Each named turn below is shown by a few rows before and after it. Which turns, in which order, take the first row of each later pair to the second? The first pair is answered.
turn Q705:
[-11  -5   5  -4   6   7  10  -3  -2   6 -12 -12  -1  -2 -14 -10  15   2
   5   2  -8   8  -5   1] => [ -7  -7   7 -10   7  10  10  -4  -6   2 -13 -12   0  -3 -11  -9  12   5
   5  -1  -6  10  -3  -2]
[  6  -7   7 -10  -7   2   6  -3  -8 -15 -11  -8  16  -3   1  -9  -8   9
   3  -9  -5   1   0  -1] => [ -5  -3  -1  10 -10 -10   4  -1   8  -3  -9  -9  13  -1 -10 -11   2  -3
   1  -3 -13  -4 -10  10]
[ -3  -3  -2  11   8   1  -6  -5   0  11  10 -17  17 -12  -3   0  -1   9
   1   0 -10  -4  -4 -11] => [ -6   1  -8  10  13  10  -6  -4  -1  12  15 -14   4  -4  -4 -10   2   6
  -1   2  -8  -3  -3 -10]
[  1   1  21 -11  -7  -1   2  11 -11 -24  -3  -8   4  -7   6   4   1  11
 -15  -6  -1  12  -3  12] => [ -9   4  13   8 -12 -14   0  13   4 -12  -2 -10   4  -7  -6   4   9   1
 -16   1 -10   7 -12  20]
turn Q588:
[ -3  16   6  -5  -1  -4   4  10   1  -6   6  10 -10   6  -8  -1   5   4
  -3   2   4   6   4   5] => [-1 16  6 -5  0 -2  0  9  4  0  5  9 -9  3 -5  9  4  6 -2  5  7  6  4  2]
[  0  -9  22   6 -11 -32   4  13  -2 -19   1   5   5  -1   0   9   8  -8
   3  -2  -4   2   8   5] => [ -1  -5  25   4 -11 -28   4  13  -4 -23   0   5   0  -3  -6   5  15  -1
   2  -3  -4   5   8   3]
[ -5  -6 -30  10   7  20  -2  -9   6  17   0 -15 -13  10   9 -21 -14 -18
   8   1  -8  -1 -14  -1] => [ -9  -1 -28   6   7  24  -3  -7   2  10   1 -16 -18   8   2 -31  -6 -11
   6  -2 -10   2 -15  -1]
[ 11  -4   6  -4   3  -4  -1  -3   1  14  -3   9   0   6   8  23 -15  -6
  -1  11   4   0   4  -5] => [  8 -10   2   1   0 -13   9   1  -4   5   0  10   3  13  10   3 -19 -18
  -3   6  -3  -3   2   5]
turn Q692:
[ -1  13   9   5  -4  -1  -1   4  -2   1   3   3 -17   8  -2  -9   9   1
  -4   8   0   8  -7  -1] => [  9   6  15   4  -8 -14   4   4  -4   0   1   8  -1   7  12   8  -4  -4
  -2   7   4   4   0  -2]
[  0   2   6  -9  -2   8  -3  -3  20   4  -4 -12   3 -10  -3  12  -8   4
  -1   9  -2  -5   1  -7] => [ -3  10   6 -16   3  15   1   2  10  -9   5  -5 -12  -1 -10  -7   1   7
  -6   8   0   1   4  -3]
[  5  -5  -1  18  -5  -9   3 -12  11   7  -6  -9  -1   0  -5 -13   1  -6
   6  -9 -10   0  -8   9] => [  6  -2   3  12  -2 -10   9  -5   0  -6   1   2  -8   8  -5 -25   5  -5
   1 -12  -5   2   0  13]
turn Q109:
[ -5  -5   7  -8   7  10   6  -4 -16 -23  15   3  -8 -11   0 -26   3  -3
   2 -18  -2   0   1   6] => [ -4  -3   9 -11   9  12   5  -3 -16 -24  17   5 -11 -10   1 -23   3  -1
   1 -17   1   2   3   4]
[ -2   8  -4   8   1   7  -6   5   0   9   9   6 -18   3 -12  -9   9   5
   0   1   0   3   3   2] => [ -3   8  -1   8  -1   6  -8   3   2   8   6   2 -16  -1 -16  -7  11   9
   2   0  -2   3   2   1]
[-14  -4 -10  -8  12   0  -3  -3  -1  13  10   1  -8   8   8   3   5   2
  -6   5  -9   5 -17  -4] => [-14  -3  -8  -8  13   1  -6  -4  -1  14   9  -1  -9   6   5   5   8   6
  -6   6  -9   6 -16  -6]
turn Q935:
[ -7  -5 -15   4  -7  -1   2   4   5  -1   8   6 -12  18  -9   6   3  -1
  -6  18  -7  -5   4   3] => [ -1 -14 -20   1  -6   5   4   0   1   0   6   0  -7  19   4   5 -11  -6
  -2  13  -7  -7   4  -1]
[  1   0 -10   0   9   3   5   4  -1  -1  10   9 -12  14   5 -14  -8 -14
  -3   2   5  -3   1   6] => [  6 -11  -4   2   1  -7   8   0   0  -3   0   1   9   4  12  -6 -18 -16
   1  -4  -1  -8  -2   5]
[  2  -5  -2 -11   5   8   7   0  -1   3  10   4  -3   5  20   0 -14  -2
   5  -1   9   2   4  -9] => [  2  -8  11  -5  -6 -13   7   1   5   0   1   2  16  -8  13  12 -10   1
   7  -1   2  -1   2  -5]
Then:
(two turns a pair)
[ -3  -1  10  -4  -2  -3   1  -2  -4   9  -3 -11   0  -8   8  -3   0  -2
   1   3 -11 -14  -6   8] => [ -6   6  12 -10   1   4  -3  -1  -7   5   0  -8  -9  -7   2  -5   8   5
  -1   5  -7  -9  -4   6]  Q692 Q588
[ -6   9  -1   3  17   6  -7   6   3   4  13  12 -19  11  -4   7  12  -3
  -3   1   4  -6  -1   7] => [  1   7  12 -11  14  12 -10   0  -4  -4   3   6 -10  -2  -5  18  10  14
   0  -6   6  -2   2  -3]  Q109 Q705
[  5  -9  -1   3   1 -21  25   4 -10  -9   1  16   5   9  22  -2 -17 -22
  -1  -4   1  -8  12   7] => [-15   7 -14   7   6   5  14   2  -5  -5   5   6 -28  11  -6 -34   9 -12
  -3  -2  -8  -1  -3   8]  Q692 Q692
[ -4 -10   3  11 -11 -27   8   2   3  -4  -7   0  22  -8  -2   7 -10  -9
   2  -2 -10 -10  -1  10] => [-11   9 -14   2  10   4   5   8  -3   0  15  16 -21  16  -4 -12   2  -9
  -6   7   5   0   6   8]  Q705 Q109
[ -4  -2  -6  12   1  -7 -10  -4   8  12 -12  -9  11 -13  -5  11   4  -5
   3  -2   0  -4 -12   4] => [  7  -3  -2 -12  10  15  -6  -6 -12  -4  -9  -5   4 -10   8   5  -5   6
   4 -11  12   4   0  -7]  Q705 Q705
[13  8  3 -1  5 -7 -7 10 -1  8  8  6 -7  9 -1  7  6  2 -7  3  4 -6  1 -1] => [14  3 -1  0  7 -2 -9  6  1 14  7  1 -6  8  5  9 -1  0 -4  3  4 -8 -1 -5]  Q692 Q935
[ -2  -9   4 -23  16  -3 -10  -4 -17 -20   7  -3   8   9  14   7   8   8
   1   3   1   3  19  -8] => [ -7 -12  -7 -10  14   4 -24 -14   2   3  -2 -21  10  -1   9  17   7   8
   8   9  -8  -2   4 -12]  Q588 Q692
[  2  -2   1   2   1  -3   7   2   2  -1   6  11  -1  -5   0 -17   1  -8
   0  -4  -4  -1  -4  12] => [ 9 -3  9 -9  3 -3  8  0 -3 -5  4 14  6 -9  6 -3 -4 -1  1 -6  3  1  3  6]  Q109 Q705
[-5  1 -1  9 -7 -1 -5 -6 10  5 -3 -9  3  0 -6 -3  8 -1 -1  0 -6 -3 -9  4] => [ 2  0  0 -9  2 17 -4 -8 -4 -2  1 -5 -4  3  3 -6  1  7  0 -5  3  4  0 -4]  Q935 Q705
[  0   7  13   4   4  -5  -9   1  13   5   7   3  -7   3   0   6  21  11
 -10  16  -3   2   1  12] => [  3   5  19   1   0 -14  -3   4   6  -6   7   7  -1   5   1   1  20  10
 -10  12  -4   2   5  15]  Q109 Q692
[  0   7  -7   5   9  15  -7  -8   2  12  -3 -15  -5  -8   0  12   5   0
   0   3   1   7   0  -8] => [  1   6  -5   6   8  12  -6  -8   2  12  -5 -16  -2 -10   0  14   3   0
   0   3   1   7   0  -8]  Q705 Q705
[  2   6  -9   6  16  22  -2 -10   2   3   6  -5 -18   8   5   4   0  11
   9   2  -9   2   6  -4] => [  2   2   8  14   0  -7  -2  -9   9  -2  -6  -8   7  -9  -5  20   5  15
  10   0 -18  -2   3   1]  Q935 Q935
[ -7   6   0   1 -12 -27  -1  -2   3   1  -4  -3  11 -11   4  13  -7   0
   0   5  -1   6  11  13] => [ -1  10  -5 -18   0  -2   1  -1 -14  -9   5   2  -7   0  12  -1 -11   6
  -1   1   9  14  20   7]  Q705 Q705
[  0   4  -4 -10   3  17   0   5 -13  -4   0   1 -15  12 -14  -3   2   6
   5   5   8   0  -4  -7] => [  4  -8  -6  -9  -1  18   1  -2 -12  -1  -9 -11  -2   4  -6  -2 -11   2
  11  -2   2  -4  -9 -10]  Q935 Q692
[ -1  -8  -5   9  -2 -10   6   1   3  11   5  -2  13   9   1  -2  -7 -12
   3   5   0   2  -7   4] => [ -5  -1  -8   8   2  -6   4   4   3  11  11   3   1  14  -4  -6   1 -10
   0   9   4   5  -6   5]  Q935 Q935
[ 2  0 -1  2  8  5  2 -1 -4 -1  6  5 -4  7  3  2 -6 -2 -7  1 12  7  6 -3] => [  0  -2   8   7   0 -10   1   0   0  -4   0   4   7  -1  -3   9  -1   0
  -6   1   7   5   4   0]  Q935 Q935
[  0   3   0   0  15   0  -6   2  -4  -6  10   0 -17   7   6  -4  -9   1
 -10   6   1  -6  -6   6] => [ -1   0   2   0  11   3 -13  -5   2  -1  -1 -14  -7  -9   1   7  -9  10
  -5   4  -4  -6 -12  -1]  Q705 Q692
[ -1   5 -16  -4  12  34  -3  -4   0   5   6  -6 -25   7  -3 -13   3   4
   1   0   3   5  -1 -11] => [ 10  -8 -13   2   6  19  -5 -11  10  19  -5 -13   1  -2  14  19 -15  -3
   8   2   1  -2  -3 -16]  Q692 Q692
[  6   0  10  -4   3   4  -4   2   4   3  -5   2   8 -10  -3  23   0  13
   4   6   3   2   3  -9] => [  0   1   8   1   0   5  -6   0   6   2  -8  -4   6 -14 -12  14   7  15
   4   4  -5   2  -4  -7]  Q935 Q109
[  0 -23  -8   1  -3 -17 -17  -7  -2  16  -3  -7  12   4  -4  -5  10   4
   6  12  -1  -9   1  -3] => [ -3 -13  -6  -7   2  -7 -20  -4  -7  10   3   0  -3   7 -12 -12  22  14
   2  13   5  -3   6  -5]  Q692 Q588
[  7 -10  -6  -4  -2  -1   6   3  -7  -9  -2  -2   4   2  14  -3 -14  -6
  -2  -5   0  -1   0  -3] => [  4  -6 -12   0  -1  10  -5  -3   4   6  -6 -10  -1  -4   8   6 -10  -2
   2   1  -1  -1  -7  -9]  Q109 Q692
[  2 -13  -1   2   2  -7   8   4   0   0   4   2   1  -5  -4 -10   2  -8
  -3  -7  -4   1   1   3] => [  5 -11  -1  -4   6  -2   8   4  -5  -2   7   8  -4  -2   0  -9   1  -6
  -3  -6   2   4   7   0]  Q705 Q109
[  3   3  -2 -11  14  -1  11   9 -21  -4  15   9 -11   9   4  -5   2   4
  -5   0  10   1  10  -1] => [ 11  -9   1 -12  10  -4  12   3 -20  -1   5  -1   6   1  16   8 -13   2
   1  -4   8  -3   9  -7]  Q588 Q935
[  6 -15   2   1   0   2  15  17   0 -16  -3   4   1   5  11  -5  -6   0
  -6  -1  -8   5   2   3] => [  5  -7   8  -6   3  12   5  15  -1 -15  -5   3  -6  -1   2   4   4  16
  -6   0  -5  11   4  -5]  Q588 Q588
[ -6 -19   8 -13  -6  11  -3  -2   2  -3  -9   6 -14  -9   1   5 -10  10
   2   7  -4   7   3 -13] => [-11 -16  11  -8 -11   3  -4  -1   6  -5 -12   4 -12 -13  -9   3  -2  11
   1   8 -10   5   0  -9]  Q109 Q935
[  4   1  -8  15  -1  -5 -14  -2  21   8   0  -1   3   0  -6   4  -7 -12
   2   8   2  -6   7  -8] => [  7   1  -9   0   6  10  -7   0   2  -9   6   3  -7   9   1 -18 -12 -10
   0  -1   6   0  14  -9]  Q588 Q705
[ -4  -1  20  -6  -9 -13  -4  -3  -4 -11 -14  -3  18 -16 -14  10   6  20
   3  -2  -4   1   1  -3] => [-14   3 -17   2  10  19  -3  -2   0   9   5  -3 -20  13  -4 -25  -1  -5
   1   4  -1   1  -6   1]  Q705 Q935
[  4   3  -1  -8   8  14  -6 -10  -2   1  -5  -2  -4  -3   5   2  -6   7
   7   1  10   2   1  -8] => [ -3   9   1   5   3   0 -11  -6  10   7  -6  -1  -2  -7  -9  10   7   6
   5   8   5   0  -3  -2]  Q705 Q935
[  3   2  -8 -10   9  -2   2  12  -2  14  13   5  -6  10  10  -2   6 -11
  -4  10  10 -10  21   3] => [ -1   7   5 -15   2   2 -10   6   3  14   0  -6   0 -12  -7  12  21  13
  -1   9   6  -4  16  -5]  Q109 Q109
[ -3  10   4   1  10  -9  13   1   0  -5  -8   1 -30  12  -3  -9  -9   1
   6   0   6   0   2   2] => [  1  -1   1   5   8  -6  12  -7   4   2 -17 -13 -18   3   5  -3 -20  -2
  12  -4   0  -4  -5  -3]  Q935 Q692
[  3   9  -5   5  -1 -10   5   0   3  -2   4  -3   3   5   3   0   6 -15
  -7   3  -3   1   4   0] => [  4  12  -5   0   3  -3   3  -1   2  -1   7   0  -3   7   3   4   6 -11
  -6   4   2   4   7  -4]  Q935 Q109
[ 4  4  2 -1  0 -2 -2  1 -1  0  1  1 -1 -1  0 11 -1  3 -1 -2  1  3  5 -1] => [-1  4 -5  4  0  1 -5 -1  4  5  0 -4 -4 -1 -3  4  1  0  0 -1 -4  1 -1  0]  Q588 Q692
[ 3 -1  7 -1 -5 -9 -1  2 -3  1  2  2  4 -2  1  5  0  8  5 -4 -4  4  7 -5] => [ 0 -1  3  3 -4 -6 -5  0  3 10 -1 -3  2 -4 -1  6  1  5  8 -3 -6  2  2 -5]  Q692 Q588
[-17  -1   1   6   0   2  -5   4   5   6  -7  -9   4 -13 -18  -3  11   3
  -2   4  -9   0 -12   1] => [-14   3  -5  -4  10  21  -6   3  -3   8   1  -4 -11  -3 -10  -7   8   6
  -4   6   1   5  -7  -4]  Q588 Q705
[ -2  -5  -2 -12   9  17  -1  -6 -11 -15  -1   7 -14   5   5  -8  -5  11
  -7  -5   2   0   6   1] => [ -7 -12  -7  14  -1  -9  -5  -9  14   9  -8   0   4  -3   4  13  -8  -6
  -4   4 -10 -11  -5   9]  Q692 Q705
[  4   4  -6  -4   1   8 -18  -6  -6  -3   9   2 -12   4 -15  -2   7   8
  -4   0   8   2  -2  -2] => [ 10 -11  -7   3  -6  -2 -15 -13   0   3  -2 -10  10  -5  -3   9  -9   0
   2  -4   1  -6  -7  -3]  Q935 Q705
[ 4  4 10 -5 -4 -5 -6 -2  1 -5 -4  0  7 -6 -7 22  3 11 -1  1  4  5  4 -3] => [ -4   1   4   4  -8  -4  -6  -5   5  -5  -8 -10   6 -10 -16   4   8   8
   0  -2  -7   3  -9   2]  Q692 Q109
[ -4  -6   4   9 -10 -24   3   0   8   4  -6   5  20  -6   5   9  -6   0
   4   4  -7 -10  -1   4] => [ -9   5  -3 -12   3  17  -2  -2 -11  -8   0   4 -13   1  -4 -21   5  16
   2  -3   0   3   0  -5]  Q692 Q705
[ -4   8  -7  -1   8   7  -4   1   2   8   5   4 -11   7  -1   0   1  -1
  -2   4   4   2   3  -2] => [  0  -5  -8   0   3   4   3  -3  -3   2  -1  -4   1   4   8  -9 -12  -8
   1  -5  -3  -2   0   0]  Q935 Q588
[  1  13   3  -8   5   8  -2   0  -6   2  13  12 -20   6 -14  10  16  13
  -4   7  10   6   3   0] => [ 13  -8  -9 -11   7  16   8  -9 -13   5   9   1  -8  11  16   2 -16  -6
   4  -3   8   0   1  -5]  Q935 Q588
[ -6  -3  -3   2  -2   8   0  -3   2  -8   1  -6  -5  -8 -11 -14   3   4
  -1  -4  -7  -1  -6   3] => [  1  -9   2  -6  -1   8   4  -5  -6 -14   0  -4   2  -8  -2 -10  -5   4
   1  -9  -4   0   0   0]  Q109 Q705
[  4  -5   8  -8  -7 -18   4 -10 -18 -16   7  -4  11   4  -2  -5   5   5
  -8 -10  -3 -11  -1   5] => [  3 -11  -3   5  -6 -17   2 -14  -6   0   5 -12  13   5   4  -3  -3  -8
  -5  -8  -8 -17 -10   5]  Q692 Q109
[  2  -7   6  -2  -7 -15   3   0   2   3  -6   0  12  -4   3  11  -4   1
  -5   4  -1   1   5   5] => [ -2   5   4  -8   0  -4   0   5  -2   0   4  10  -8   4  -4   5   8   8
 -10   7   6   9  10   4]  Q935 Q705
[  3  -1  -3   9 -23  11  -5   1  12  -7 -16   8   0  -1   2  13  -7   7
   2 -13   5  10   4 -15] => [ -5   2 -10  14 -21  17  -5   1  12  -7 -13   5 -11   4  -5  -4  -1   5
   1 -12   1  11  -2 -11]  Q588 Q692
[ 10   4   2  -3  -1   4  -6   1 -11  -5   8  -6   0   0   5 -11   4   8
  -6   2   0 -11   7   4] => [  7   3  -3   8  -3  -3  -8   0   1   8   5  -9   4  -1   5  -4   3   0
  -5   7  -4 -15   1   6]  Q692 Q705
[  3   0 -13   4   4   2 -13  -9  15  23  -5 -12  -8  -5   1  12 -10  -3
  -1  -1  -3  -5  -6  -7] => [ 13 -10 -10 -11   4   3   3  -7  -7  -1  -2  -9  -2   1  16 -10 -24  -8
  -1 -15  -3  -4   2  -5]  Q692 Q935
[  6   7   1   2  -1   1  -5  -6   2   7  -9  -2   3 -12 -17  10   1   2
   2   2  -3   2  -5  -4] => [14  5  8 -5 -2 -8  4 -1 -7 -3 -5  9  9 -7 -8 12 -5 -1  0 -1  2  2  4 -2]  Q692 Q692
[  1  -6  -7  -1  -3   5   4   3  -5  -6   3  -8   6   7  10 -12  -7 -12
  -4  -1  -2   1  -8   5] => [ -5  -2  -1   4  -9  -4   1   3   1  -6  -2 -10  10  -1  -4  -9   5  -8
  -3   0  -9   1 -13   9]  Q935 Q692
[-10   9   5   9   0  -3  -5   3  -2  -2  -5  -7  -4  -6 -14  -5  13  14
  -1   3  -2   2  -5   1] => [  0  -7  -5   3   3   9  -1  -5  -8   0  -9 -17   4  -4  10 -10 -12   5
   7  -5  -2  -1  -6  -4]  Q935 Q935
[  0   2   3  -7   8  23   0  -8   7  11  -7 -16   2 -14   3  -4   1  11
   9   0   0   1 -17  -6] => [ 13  -4  13 -13   6   9  10  -3  -2   1  -5  -4  17 -10  19   9 -12   6
   8  -1   8   0  -4  -4]  Q692 Q692
